0: array([586, 564, 422, 629, 496, 464, 613, 294, 400, 409, 460, 533, 830, 478, 564, 654])
1: array([506, 346, 580, 594, 724, 240, 594, 447, 601,  67, 469, 371, 563, 239, 560, 231])
2: array([647, 756, 560, 435, 458, 545, 418, 463, 455, 606, 493, 304, 547, 354, 588, 392])
3: array([320, 568, 680, 605, 498, 583, 613, 768, 583, 550, 642, 455, 574, 364, 468, 418])
4: array([546, 413, 417, 420, 433, 246, 443, 343, 618,   1, 435, 432, 385, 441, 532, 494])
5: array([523, 360, 473, 562, 595, 470, 440, 313, 739, 326, 375, 299, 528, 466, 363, 854])
6: array([531, 432, 426, 635, 440, 393, 531, 594, 488, 452, 529, 499, 591, 650, 755, 490])
7: array([396, 613, 506, 404, 448, 572, 578, 521, 494, 746, 384, 596, 460, 461, 526, 379])
8: array([527, 642, 484, 520, 473, 556, 600, 411, 335, 687, 543, 789, 318, 496, 525, 301])
9: array([760, 423, 406, 507, 572, 626, 623, 559, 250, 678, 487, 653, 546, 523, 404, 441])
10: array([428, 453, 639, 414, 455, 503, 526, 388, 439, 578, 306, 401, 520, 517, 524, 490])
11: array([391, 603, 568, 593, 395, 574, 501, 452, 353, 733, 709, 616, 436, 313, 506, 470])
12: array([367, 582, 280, 420, 393, 429, 580, 274, 235, 877, 511, 496, 690, 414, 576, 195])
13: array([424, 635, 516, 547, 504, 700, 379, 465, 511, 565, 796, 648, 539, 407, 712, 445])
14: array([474, 494, 438, 473, 466, 479, 532, 415, 395, 445, 609, 607, 669, 556, 373, 556])
15: array([320, 510, 718, 527, 652, 547, 583, 596, 733, 409, 484, 442, 282, 492, 542, 382])
16: array([522, 576, 352, 356, 492, 737, 370, 512, 462, 651, 503, 749, 164, 508, 523, 477])
17: array([570, 349, 297, 428, 567, 488, 485, 433, 767, 228, 364, 454, 430, 452, 300, 649])
18: array([615, 550, 532, 415, 490, 673, 378, 374, 615, 401, 483, 349, 660, 483, 596, 517])
19: array([678, 489, 405, 527, 506, 421, 553, 637, 130, 586, 613, 661, 471, 518, 549, 375])
20: array([611, 399, 433, 409, 552, 552, 509, 442, 669, 310, 371, 307, 392, 472, 338, 697])
21: array([541, 588, 489, 470, 393, 584, 482, 357, 483, 646, 349, 572, 768, 632, 665, 598])
22: array([576, 567, 354, 568, 544, 633, 529, 375, 499, 380, 398, 533, 692, 551, 561, 608])
23: array([479, 502, 611, 294, 531, 305, 429, 544, 616, 660, 547, 460, 516, 448, 299, 414])
24: array([607, 348, 442, 511, 524, 466, 439, 360, 631, 245, 432, 321, 587, 520, 395, 884])
25: array([405, 619, 607, 608, 433, 451, 631, 628, 383, 690, 568, 826, 508, 457, 666, 462])
26: array([705, 372, 486, 437, 493, 407, 480, 449, 577, 336, 405, 393, 526, 515, 407, 796])
27: array([632, 471, 599, 641, 501, 278, 606, 427, 318, 381, 480, 332, 620, 551, 356, 376])
28: array([575, 653, 435, 584, 556, 722, 608, 272, 527, 498, 569, 628, 520, 449, 534, 719])
29: array([475, 769, 470, 543, 508, 662, 503, 564, 262, 726, 567, 640, 476, 359, 484, 342])
30: array([683, 337, 515, 567, 425, 488, 506, 551, 292, 537, 294, 590, 537, 658, 661, 595])
31: array([560, 211, 448, 572, 208, 471, 383, 407, 431, 267, 322, 315, 576, 831, 452, 709])
32: array([475, 709, 541, 591, 539, 529, 506, 463, 470, 571, 523, 620, 347, 482, 532, 407])
33: array([613, 637, 563, 570, 421, 416, 607, 515, 711, 187, 354, 449, 665, 448, 458, 507])
34: array([267, 444, 553, 525, 472, 331, 433, 658, 564, 612, 579, 397, 814, 456, 788, 322])
35: array([521, 467, 478, 453, 505, 617, 426, 427, 679, 395, 457, 364, 349, 559, 285, 729])
36: array([603, 418, 381, 448, 499, 546, 357, 363, 760, 280, 368, 391, 433, 531, 290, 764])
37: array([517, 495, 578, 514, 537, 542, 565, 617, 461, 471, 522, 446, 529, 522, 694, 494])
38: array([577, 487, 516, 498, 430, 531, 652, 539, 177, 470, 554, 769, 406, 541, 561, 479])
39: array([395, 582, 675, 483, 504, 541, 600, 545, 571, 826, 519, 425, 489, 558, 268, 234])
40: array([677, 374, 424, 385, 504, 312, 347, 311, 575, 151, 391, 429, 334, 406, 508, 594])
41: array([460, 311, 338, 256, 632, 225, 343, 422, 608,  94, 432, 290, 352, 408, 375, 557])
42: array([569, 531, 457, 541, 491, 536, 490, 429, 468, 539, 462, 367, 643, 474, 534, 723])
43: array([386, 595, 521, 473, 556, 623, 469, 512, 403, 703, 644, 635, 568, 554, 543, 555])
44: array([589, 459, 511, 600, 342, 454, 613, 571, 220, 368, 400, 643, 419, 660, 428, 488])
45: array([473, 393, 587, 462, 599, 774, 561, 663, 531, 468, 656, 407, 428, 368, 576, 393])
46: array([448, 393, 586, 529, 734, 321, 483, 528, 665, 127, 585, 403, 560, 337, 660, 282])
47: array([480, 463, 449, 557, 515, 482, 503, 666, 440, 486, 576, 619, 590, 610, 562, 341])
48: array([634, 623, 416, 418, 549, 603, 494, 641, 404, 646, 532, 711, 365, 436, 668, 494])
49: array([465, 450, 722, 389, 411, 607, 484, 707, 742, 230, 641, 376, 550, 377, 624, 343])
50: array([442, 595, 652, 394, 516, 558, 600, 434, 322, 816, 565, 753, 425, 426, 445, 440])
51: array([628, 155, 459, 737, 303, 300, 231, 389, 565, 208, 358, 515, 498, 709, 372, 630])
52: array([340, 569, 682, 653, 498, 618, 532, 654, 597, 535, 577, 481, 360, 537, 665, 292])
53: array([534, 559, 665, 503, 532, 605, 440, 529, 635, 338, 686, 224, 536, 411, 702, 441])
54: array([445, 612, 443, 763, 543, 501, 447, 539, 467, 617, 544, 698, 476, 532, 546, 318])
55: array([520, 642, 388, 509, 433, 649, 582, 307, 422, 393, 615, 411, 697, 429, 476, 762])
56: array([246, 580, 766, 479, 246, 462, 509, 665, 655, 632, 614, 684, 583, 526, 471, 434])
57: array([584, 587, 443, 480, 395, 647, 587, 454, 562, 602, 531, 564, 656, 484, 636, 530])
58: array([320, 712, 575, 509, 451, 551, 416, 498, 328, 735, 515, 653, 396, 460, 433, 409])
59: array([629, 367, 473, 705, 450, 521, 548, 562, 178, 580, 324, 385, 437, 616, 670, 595])
60: array([521, 659, 644, 557, 394, 398, 545, 664, 660, 325, 452, 361, 636, 435, 359, 555])
61: array([467, 533, 602, 554, 408, 694, 493, 460, 386, 853, 611, 748, 427, 480, 568, 424])
62: array([616, 542, 361, 382, 464, 459, 510, 563, 746, 252, 287, 435, 628, 470, 391, 650])
63: array([571, 526, 463, 426, 382, 540, 380, 383, 680, 345, 408, 348, 542, 492, 424, 767])
64: array([554, 432, 631, 468, 653, 353, 634, 399, 586, 211, 477, 482, 505, 546, 502, 282])
65: array([561, 730, 450, 451, 443, 543, 514, 414, 510, 402, 464, 635, 680, 587, 515, 666])
66: array([516, 479, 356, 393, 515, 405, 423, 306, 589, 244, 337, 439, 416, 481, 243, 719])
67: array([534, 439, 573, 478, 497, 479, 545, 713, 482, 635, 445, 665, 689, 650, 765, 397])
68: array([560, 468, 380, 493, 457, 512, 544, 330, 629, 399, 351, 343, 510, 419, 208, 738])
69: array([559, 323, 325, 459, 583, 266, 415, 454, 658,  34, 469, 415, 423, 440, 321, 600])
70: array([618, 502, 527, 384, 421, 458, 590, 659, 335, 535, 583, 498, 712, 720, 551, 365])
71: array([677, 322, 367, 292, 708, 212, 408, 344, 623, 291, 561, 431, 393, 410, 489, 432])
72: array([379, 661, 531, 570, 527, 375, 468, 588, 360, 493, 673, 439, 593, 616, 716, 413])
73: array([418, 483, 629, 411, 387, 572, 531, 553, 556, 757, 641, 491, 570, 533, 632, 482])
74: array([389, 597, 588, 565, 481, 615, 530, 545, 366, 775, 622, 735, 477, 479, 449, 381])
75: array([205, 520, 587, 276, 819, 596, 531, 458, 537, 741, 563, 456, 414, 455, 454, 209])
76: array([355, 656, 496, 568, 434, 547, 587, 446, 270, 699, 649, 656, 397, 535, 408, 482])

array([470, 486, 422, 563, 435, 672, 472, 648, 617, 638, 496, 398, 459, 515, 812, 526]) 37 57 73
array([245, 537, 496, 623, 632, 549, 482, 531, 444, 747, 629, 723, 501, 525, 383, 356]) 74 54 43
array([476, 516, 519, 563, 516, 628, 443, 641, 377, 535, 414, 546, 509, 513, 700, 395]) 37 47 67
array([326, 342, 606, 386, 582, 347, 402, 548, 572, 618, 468, 503, 697, 426, 371, 361]) 23 10 34
array([345, 367, 531, 396, 605, 635, 508, 369, 519, 764, 757, 389, 521, 398, 569, 228]) 75 73 45
array([400, 419, 467, 522, 594, 354, 547, 635, 490, 666, 612, 450, 472, 452, 375, 383]) 23 47 39
array([458, 434, 649, 443, 426, 416, 497, 816, 633, 390, 270, 448, 498, 388, 290, 428]) 60 23 62
array([379, 550, 529, 569, 617, 618, 535, 709, 545, 369, 490, 539, 494, 288, 468, 366]) 3 45 37
array([538, 456, 410, 556, 538, 507, 561, 567, 460, 581, 415, 595, 673, 566, 861, 409]) 67 6 37
array([461, 687, 668, 581, 300, 486, 563, 674, 554, 549, 583, 674, 411, 574, 403, 453]) 56 32 74
array([589, 420, 422, 507, 508, 495, 365, 459, 844, 548, 498, 360, 438, 424, 597, 280]) 18 53 2
array([396, 406, 515, 545, 367, 701, 470, 625, 551, 776, 502, 386, 402, 567, 596, 700]) 73 43 37
array([431, 556, 157, 382, 379, 343, 537, 264, 266, 875, 498, 538, 659, 492, 516, 310]) 12 7 76
array([495, 433, 628, 579, 506, 392, 353, 516, 519, 641, 577, 446, 547, 414, 385, 304]) 23 39 47
array([506, 393, 472, 481, 449, 379, 511, 373, 398, 190, 477, 265, 570, 416, 605, 480]) 4 40 27
array([443, 499, 568, 475, 565, 554, 566, 662, 462, 546, 500, 594, 712, 546, 583, 391]) 47 67 37
array([516, 341, 507, 578, 453, 574, 461, 610, 565, 672, 498, 415, 395, 580, 765, 684]) 37 6 73
array([549, 435, 391, 428, 602, 586, 586, 580, 472, 470, 616, 564, 570, 480, 852, 439]) 37 6 47
array([331, 407, 476, 423, 498, 267, 495, 448, 471, 795, 467, 549, 492, 530, 342, 483]) 23 7 10
array([375, 398, 551, 497, 479, 310, 504, 477, 623, 705, 442, 569, 771, 324, 385, 356]) 23 7 34
array([442, 557, 568, 493, 377, 524, 582, 627, 376, 489, 612, 508, 582, 444, 787, 376]) 37 72 47
array([383, 469, 607, 318, 592, 340, 448, 489, 480, 595, 469, 512, 597, 417, 341, 350]) 23 10 7
array([569, 439, 589, 502, 345, 569, 380, 605, 566, 851, 510, 334, 246, 576, 654, 542]) 73 37 7
array([636, 329, 516, 386, 539, 486, 460, 393, 727, 187, 344, 279, 462, 490, 404, 745]) 20 24 36
array([626, 581, 721, 599, 461, 447, 606, 625, 307, 452, 420, 559, 469, 691, 356, 356]) 44 27 70
array([510, 610, 638, 463, 317, 353, 646, 588, 247, 513, 400, 460, 638, 631, 438, 510]) 70 44 27
array([514, 444, 519, 588, 427, 632, 467, 704, 639, 646, 532, 622, 273, 589, 689, 443]) 52 48 37
array([423, 275, 513, 485, 475, 252, 443, 381, 437, 776, 442, 668, 447, 683, 511, 365]) 10 47 7
array([585, 458, 361, 376, 425, 490, 383, 485, 603, 270, 440, 322, 498, 464, 422, 759]) 63 26 20
array([353, 502, 578, 382, 480, 186, 384, 482, 584, 640, 451, 450, 576, 434, 382, 456]) 23 10 7
array([357, 451, 609, 433, 626, 553, 510, 440, 487, 743, 660, 431, 444, 405, 476, 281]) 75 39 73
array([438, 459, 501, 333, 465, 536, 564, 459, 432, 465, 639, 553, 703, 678, 536, 485]) 14 70 47
array([434, 718, 387, 386, 524, 651, 531, 505, 451, 421, 541, 494, 622, 486, 540, 656]) 65 55 22
array([491, 441, 497, 562, 514, 545, 521, 804, 336, 404, 581, 525, 514, 498, 685, 486]) 37 47 6
array([450, 524, 469, 460, 534, 549, 506, 397, 445, 448, 406, 590, 471, 430, 504, 689]) 42 22 65
array([683, 407, 397, 303, 538, 596, 362, 410, 549, 309, 356, 306, 530, 416, 310, 688]) 20 36 63
array([270, 522, 660, 433, 616, 596, 522, 381, 609, 737, 662, 457, 453, 427, 623, 209]) 75 73 52
array([628, 239, 420, 524, 393, 161, 460, 441, 659, 528, 231, 492, 502, 561, 291, 644]) 26 51 68
array([298, 562, 648, 498, 461, 573, 588, 540, 383, 709, 532, 651, 462, 412, 499, 467]) 74 58 50
array([564, 241, 358, 456, 287, 338, 238, 508, 659, 385, 317, 447, 413, 730, 128, 554]) 51 36 66
array([557, 484, 625, 670, 561, 342, 524, 732, 704, 361, 517, 467, 508, 655, 434, 574]) 60 37 33
array([502, 627, 600, 668, 388, 497, 526, 644, 547, 561, 542, 669, 360, 597, 509, 465]) 32 54 52
array([475, 358, 482, 334, 566, 342, 547, 331, 484, 200, 449, 296, 519, 540, 610, 395]) 64 4 71
array([398, 478, 445, 522, 466, 412, 629, 673, 376, 493, 518, 612, 590, 638, 423, 358]) 47 70 14
array([321, 544, 510, 314, 625, 603, 476, 453, 510, 815, 720, 374, 440, 390, 671, 290]) 75 73 7
array([384, 499, 580, 463, 483, 414, 661, 496, 398, 440, 447, 534, 620, 574, 484, 548]) 14 10 37
array([798, 706, 500, 570, 543, 482, 639, 541, 277, 481, 528, 419, 623, 367, 613, 338]) 2 19 37
array([430, 599, 507, 468, 718, 487, 635, 524, 421, 765, 522, 741, 306, 526, 584, 365]) 8 50 32
array([539, 405, 651, 351, 442, 521, 504, 540, 340, 522, 479, 382, 659, 649, 470, 315]) 70 10 37
array([429, 638, 452, 552, 581, 472, 521, 543, 421, 675, 525, 664, 369, 391, 590, 417]) 32 54 48
array([514, 607, 554, 468, 514, 582, 610, 626, 369, 676, 488, 648, 293, 402, 640, 514]) 48 32 7
array([579, 428, 506, 593, 437, 708, 411, 557, 617, 748, 396, 405, 378, 463, 603, 632]) 42 57 73
array([574, 476, 551, 395, 539, 585, 329, 407, 749, 471, 472, 488, 407, 484, 380, 566]) 35 63 36
